In the rows, zero is written as 128.
Each path is a new rotation, seen through one point. The rows after it are directions, each followed by how far the rotation turns it, in deg/step (0 if it stays put).
Each turn is a multiple of 5 degrees from 10 to 175, or 0.
Each row of a path follows its step; steps can be skipped.
Path 1:
step 0: [146 126 133 133 117 117 126 122 118 133 121 130 106 141 134 117 130 115
 125 137 125 126 128 124 127 133 137 123 131 139 134 123 132 114 121]
step 1: [125 138 135 146 128 118 119 132 118 130 118 152 120 127 125 122 125 130
 122 140 138 137 122 133 135 133 136 122 122 144 131 125 133 125 124]
step 2: [125 138 124 148 118 127 126 137 114 133 123 133 141 134 123 117 123 139
 130 129 133 134 115 136 137 120 127 116 142 130 115 133 128 130 116]
step 3: [140 128 127 137 114 117 135 126 123 143 128 120 125 139 134 110 124 120
 135 131 124 126 125 128 116 110 130 118 138 125 129 132 129 119 113]
step 4: [133 124 126 133 132 106 130 124 130 141 117 144 114 123 127 127 118 116
 132 137 126 135 126 131 124 118 135 118 123 138 138 125 139 120 122]
step 6: [139 141 119 136 108 124 131 125 120 132 121 127 123 131 121 110 125 125
 128 130 123 112 125 133 134 124 121 126 149 123 119 125 120 131 122]
step 8: [127 123 126 140 130 125 121 130 118 125 116 153 125 140 126 132 115 128
 125 140 116 140 117 130 133 133 131 122 132 138 135 125 142 120 124]
step 10: [144 142 135 135 117 120 134 126 117 136 126 124 117 131 129 107 128 125
 131 131 138 121 131 130 124 123 138 108 134 139 130 134 122 124 120]
step 12: [124 124 121 148 116 118 122 135 128 139 114 140 131 131 128 127 125 123
 127 131 123 139 111 137 135 122 126 131 133 125 113 126 138 127 115]
step 13: [138 130 122 138 106 116 138 129 125 138 129 142 123 119 131 116 128 126
 128 125 131 120 125 139 121 115 123 116 144 122 126 120 127 125 126]
step 14: [138 135 122 126 133 116 134 124 121 137 127 134 118 127 115 121 111 125
 133 141 125 122 128 127 134 113 131 112 139 138 143 124 123 118 128]
[132 128 126 127 129 131 125 125 131 121 124 131 127 131 127 126 127 130
 128 129 122 123 127 130 127 134 127 128 130 129 132 129 128 132 131] | 40
[134 130 131 131 124 124 129 125 128 124 131 126 128 127 129 130 132 124
 129 127 126 128 128 131 128 130 131 130 129 120 129 129 125 127 123] | 110
[133 124 132 125 131 129 127 131 127 130 128 127 124 128 129 129 126 128
 123 134 127 126 127 128 129 123 132 132 130 127 130 135 129 128 128] | 100
[131 125 129 124 125 125 129 126 127 132 128 131 123 129 128 123 130 130
 130 128 134 126 131 125 121 131 125 129 127 125 128 127 127 129 128] | 110
[130 130 125 124 128 131 126 125 132 131 129 125 130 135 127 128 126 130
 127 131 131 131 126 130 130 130 126 132 131 126 125 124 130 124 123] | 115
Path 2:
step 0: [118 126 134 136 139 128 129 128 131 135 126 118 131 149 124 124 130 139
 136 134 131 134 136 128 117 123 140 124 137 139 132 136 126 122 124]
step 4: [121 132 127 149 136 126 140 142 127 135 132 140 135 123 131 142 140 137
 134 129 125 125 132 129 123 134 126 130 118 128 122 130 129 130 136]
step 5: [131 137 118 134 123 130 121 133 136 138 129 121 137 147 121 125 137 125
 129 125 114 124 138 133 118 114 130 125 136 126 134 126 131 133 133]
step 7: [128 137 136 145 138 134 137 134 127 133 132 130 135 115 125 132 139 144
 132 122 116 134 131 126 121 124 129 136 125 129 133 125 141 126 131]
step 8: [126 124 122 127 132 121 129 130 132 139 138 126 132 151 116 124 141 128
 131 132 111 124 129 141 131 122 139 129 125 130 133 129 131 134 120]
step 9: [127 125 130 144 138 128 119 128 125 136 134 120 143 133 134 146 125 133
 113 130 128 127 128 131 135 127 130 132 121 126 116 124 123 127 139]
step 10: [131 133 143 139 129 144 122 123 131 134 131 126 126 124 116 128 142 135
 126 123 119 134 133 130 123 116 134 128 128 124 140 128 138 117 134]
step 11: [118 124 125 120 136 129 125 133 128 141 142 138 134 138 122 122 129 132
 123 138 114 129 126 134 133 128 136 132 111 132 126 135 132 122 117]
step 12: [123 124 130 141 142 125 129 129 120 136 137 114 140 133 138 145 125 138
 130 126 127 130 130 117 118 124 138 127 122 124 129 126 124 126 135]
step 14: [123 128 122 128 130 135 118 140 131 138 134 138 135 135 134 129 123 134
 114 128 124 133 126 128 128 122 124 141 111 136 120 138 129 113 127]
step 15: [116 128 134 139 139 133 122 130 118 140 133 121 130 130 133 133 128 138
 143 125 122 129 126 117 119 116 133 129 137 123 140 133 131 124 124]
[129 126 129 129 131 125 125 124 130 124 128 127 123 130 127 124 128 130
 129 124 126 128 131 128 123 123 130 131 132 124 133 130 126 129 129] | 145
[129 126 128 127 124 126 123 130 128 128 132 127 131 127 133 126 130 126
 134 132 129 124 126 129 125 124 127 130 125 125 125 129 133 131 127] | 110
[124 130 124 122 132 124 125 129 125 128 126 125 132 129 130 131 124 127
 128 124 128 127 128 132 131 122 132 127 131 130 126 129 128 125 127] | 120
[125 131 125 131 126 127 131 133 129 130 125 131 129 127 129 126 130 130
 126 128 127 124 127 131 127 128 124 131 138 128 126 126 128 134 128] | 25
Path 3:
step 0: [134 123 116 127 118 134 136 107 138 138 136 134 124 139 133 136 120 128
 128 122 140 120 128 137 121 127 115 136 123 129 122 123 115 112 127]
step 2: [145 118 127 129 108 115 136 134 122 122 127 143 119 132 127 125 126 111
 132 125 124 113 121 124 127 140 132 138 126 134 126 134 135 138 132]
step 4: [139 142 128 117 126 141 123 123 127 128 109 113 126 140 133 117 135 133
 128 138 134 112 129 128 128 143 117 139 124 128 132 125 124 134 134]
step 5: [128 126 123 129 136 128 140 133 139 148 138 125 122 120 136 132 130 129
 118 137 134 141 146 138 127 132 134 135 120 140 119 139 132 127 143]
step 6: [129 135 133 117 118 127 126 137 112 120 132 140 125 121 139 120 157 125
 123 128 124 130 123 134 129 116 124 128 117 118 134 131 123 124 133]
step 7: [130 120 128 136 127 117 125 120 151 131 124 139 142 129 129 135 128 114
 117 129 111 128 126 121 140 140 120 127 121 129 135 128 126 116 133]
step 9: [125 111 120 123 114 131 133 115 129 135 128 123 132 139 133 128 135 126
 129 141 143 135 114 127 123 146 148 129 124 129 128 117 128 127 132]
step 11: [123 114 134 129 139 128 124 135 128 117 114 129 125 150 127 111 136 111
 133 126 118 118 130 131 127 128 142 132 123 125 137 139 132 123 134]
step 12: [135 132 117 124 131 133 139 140 133 147 121 139 130 142 138 134 108 132
 135 129 123 140 134 130 128 129 115 125 131 121 138 128 122 120 127]
step 13: [130 127 123 117 122 135 125 114 132 133 131 124 132 136 127 110 144 138
 125 133 135 123 141 135 138 112 127 136 144 119 123 121 136 121 131]
step 14: [140 120 139 124 122 124 139 141 137 131 125 141 132 124 115 145 131 130
 128 141 140 129 114 132 132 127 125 126 126 141 122 132 142 122 146]
[131 130 128 127 131 123 128 127 124 122 127 128 126 129 124 121 132 126
 128 134 130 128 131 127 125 129 128 128 127 124 128 122 126 127 127] | 155
[127 132 128 131 131 126 126 131 127 129 128 128 130 128 132 131 127 126
 129 128 132 127 131 134 131 126 130 135 128 123 131 128 127 123 130] | 55
Path 4:
step 1: [121 129 135 129 117 116 139 117 118 136 144 118 115 139 122 112 134 134
 139 123 110 130 133 113 134 118 135 125 128 122 137 131 128 108 133]
step 3: [129 124 117 126 113 146 112 127 140 145 128 121 109 117 117 129 128 134
 142 126 110 120 125 124 121 136 126 137 139 120 141 138 126 118 132]
step 4: [117 135 114 134 132 124 139 125 124 134 129 149 127 142 138 106 127 145
 134 121 125 146 138 132 140 127 133 134 122 116 123 122 129 140 135]
step 5: [125 122 122 137 120 128 129 137 138 121 135 128 110 103 121 139 129 136
 137 122 131 121 142 133 136 118 117 125 115 138 138 117 126 107 123]
step 6: [136 137 124 129 123 127 140 114 116 127 129 131 117 149 123 108 128 132
 140 129 124 120 147 130 122 148 126 132 147 134 136 138 125 124 135]
step 8: [129 107 125 134 116 129 133 114 136 143 133 119 108 125 131 127 131 118
 131 117 109 131 145 132 135 139 130 140 128 134 133 117 137 134 142]
step 9: [128 140 124 132 146 114 147 128 131 130 133 144 125 128 123 103 134 145
 120 118 130 128 123 115 137 130 119 122 121 134 132 130 114 113 132]
step 11: [141 120 114 126 130 144 140 127 120 141 124 140 125 139 117 109 124 135
 130 115 118 121 123 117 138 139 132 146 142 122 121 125 130 122 117]
step 13: [113 107 120 141 133 134 132 124 124 138 139 132 116 137 118 134 138 132
 149 123 130 125 143 126 138 137 126 127 133 142 113 128 124 113 134]
step 14: [130 154 120 126 126 118 144 128 128 124 127 121 118 138 127 108 117 136
 131 134 135 106 128 128 137 119 127 134 123 115 141 124 127 113 121]
step 15: [140 125 116 129 117 150 131 117 128 143 131 133 133 113 137 136 120 123
 148 128 138 141 135 136 135 135 123 137 127 143 133 144 135 122 136]
[130 122 132 131 128 130 130 128 134 129 129 124 128 123 129 128 127 125
 136 130 128 131 129 130 124 128 127 127 131 128 126 126 125 127 125] | 145
[127 123 127 129 131 128 128 129 127 128 129 128 126 124 131 137 126 132
 127 129 131 126 131 125 127 128 125 131 130 128 128 129 136 129 130] | 140
[126 125 125 127 127 134 127 133 129 127 126 123 129 127 126 130 133 125
 126 121 128 124 132 133 129 131 129 126 129 129 127 128 129 125 130] | 140
[127 130 120 130 131 126 126 129 127 128 126 124 131 131 127 129 128 127
 129 135 126 127 125 129 126 131 121 128 131 129 129 125 128 124 129] | 95
Path 5:
step 0: [124 129 120 141 120 112 143 144 131 147 124 136 126 127 129 129 131 125
 137 133 124 134 121 139 119 126 131 131 124 119 117 135 125 124 135]
step 2: [140 116 115 117 118 129 139 119 117 136 126 140 119 130 136 134 122 129
 131 127 117 129 136 136 125 120 129 120 144 130 127 130 135 123 117]
step 3: [124 139 123 131 124 126 135 134 116 140 132 134 129 134 129 127 129 116
 130 137 141 135 122 126 132 134 130 128 104 116 128 128 117 114 119]
step 5: [126 129 119 126 119 144 120 122 114 121 115 121 116 129 132 136 131 119
 124 134 122 136 129 128 137 119 126 113 133 128 119 131 124 117 115]
step 7: [109 112 111 138 132 136 128 131 125 127 122 111 129 127 119 118 133 126
 131 118 137 134 132 127 133 124 125 131 127 132 127 114 126 141 123]
step 8: [123 129 135 125 120 124 125 123 131 128 123 130 116 125 133 141 146 119
 119 136 128 136 119 124 128 120 121 131 143 133 113 142 137 133 124]
step 10: [125 123 124 127 124 125 141 123 127 136 139 117 131 120 132 132 145 133
 119 112 143 127 137 131 126 129 120 136 140 127 132 117 128 136 116]
step 11: [124 133 131 137 116 123 141 123 114 133 124 133 114 128 131 133 121 123
 133 139 116 127 127 120 131 126 124 134 129 119 112 137 131 149 128]
step 13: [134 126 122 141 121 121 137 116 122 131 127 128 119 131 127 140 129 141
 126 113 130 129 148 128 136 123 142 117 131 124 136 120 125 135 121]
step 14: [129 133 132 131 137 133 132 131 123 131 142 130 111 124 129 129 130 120
 146 131 125 125 128 127 133 122 119 129 125 118 104 132 117 123 116]
step 15: [131 128 122 149 130 129 124 119 130 131 124 141 128 127 111 125 132 117
 136 124 128 130 123 117 119 116 138 134 121 133 145 126 139 121 129]
[126 127 135 129 127 133 129 126 125 131 130 126 127 132 130 124 131 129
 132 128 128 131 132 131 127 129 129 128 128 134 131 133 127 127 131] | 0
[125 133 131 131 125 126 127 126 130 133 130 126 128 126 128 126 125 136
 131 129 127 124 126 127 128 122 127 128 131 126 130 128 128 127 125] | 25
[133 129 125 128 128 127 127 126 129 127 132 125 126 130 133 130 126 132
 129 129 130 130 129 128 129 133 129 120 130 130 130 126 133 124 126] | 100
[129 131 126 127 127 124 125 131 124 124 129 130 129 127 128 123 134 129
 134 128 128 130 125 126 126 129 128 129 124 123 129 131 131 125 131] | 125
Path 6:
step 2: [121 138 136 127 132 151 133 146 124 130 140 129 120 126 124 125 127 129
 137 136 124 125 120 125 130 135 123 116 126 141 125 123 125 127 135]
step 3: [123 133 122 130 113 132 120 134 123 128 129 110 135 122 135 124 138 129
 139 130 144 138 124 122 114 127 135 131 120 131 132 129 130 129 144]
step 4: [125 132 126 133 130 130 130 130 147 125 130 121 110 124 121 125 130 118
 132 126 133 130 124 137 121 114 149 137 136 121 127 131 117 125 129]
step 5: [118 121 127 126 132 149 131 129 128 136 139 133 119 120 128 129 116 129
 130 126 127 121 141 124 132 125 132 139 129 139 123 127 129 109 135]
step 7: [129 141 140 131 129 123 119 140 134 127 132 132 115 123 116 118 129 124
 145 130 121 123 115 137 131 126 133 128 135 140 127 134 123 137 126]
step 9: [125 138 117 125 117 137 133 131 127 121 136 112 121 130 132 127 142 127
 127 119 139 127 123 131 114 128 142 130 116 123 121 125 127 122 125]
step 10: [116 125 126 135 121 133 122 138 137 139 131 128 108 116 126 136 118 122
 135 124 131 120 132 133 130 122 143 128 135 129 115 138 128 135 132]
step 11: [122 115 124 117 133 132 119 134 135 135 125 130 127 124 130 121 129 120
 140 122 129 132 142 127 129 133 129 140 129 144 134 113 127 116 139]
step 12: [132 141 121 124 129 126 126 128 122 119 131 126 125 132 124 105 134 127
 143 124 126 124 122 138 128 133 131 143 122 135 118 133 130 114 118]
step 13: [127 143 135 137 122 132 114 125 125 128 141 135 121 115 119 137 132 130
 141 121 126 124 130 129 126 120 130 115 133 143 131 141 131 127 124]
step 15: [121 131 116 121 113 137 135 140 118 128 125 110 116 122 126 115 128 121
 137 134 132 128 122 134 131 132 138 128 128 121 116 134 134 127 131]
[124 128 129 129 131 128 129 130 132 122 129 127 127 131 130 126 127 129
 126 124 124 128 123 136 125 130 127 128 128 126 127 123 126 128 125] | 140
[125 131 131 127 124 129 127 127 130 130 132 131 126 128 128 129 128 129
 118 125 132 125 129 126 129 126 129 126 128 127 126 125 133 125 124] | 85
[126 126 128 126 134 132 132 124 132 131 132 130 127 126 128 129 129 125
 130 132 126 127 130 126 128 127 124 128 127 130 130 121 130 131 128] | 120
[127 124 125 125 125 131 130 127 126 130 125 123 125 126 130 135 125 126
 127 130 128 128 125 130 124 124 133 129 128 122 131 127 129 126 129] | 65
[127 128 128 133 127 126 132 125 124 127 125 123 126 130 128 126 131 129
 127 127 131 124 128 133 130 124 126 130 125 133 128 127 133 130 131] | 120
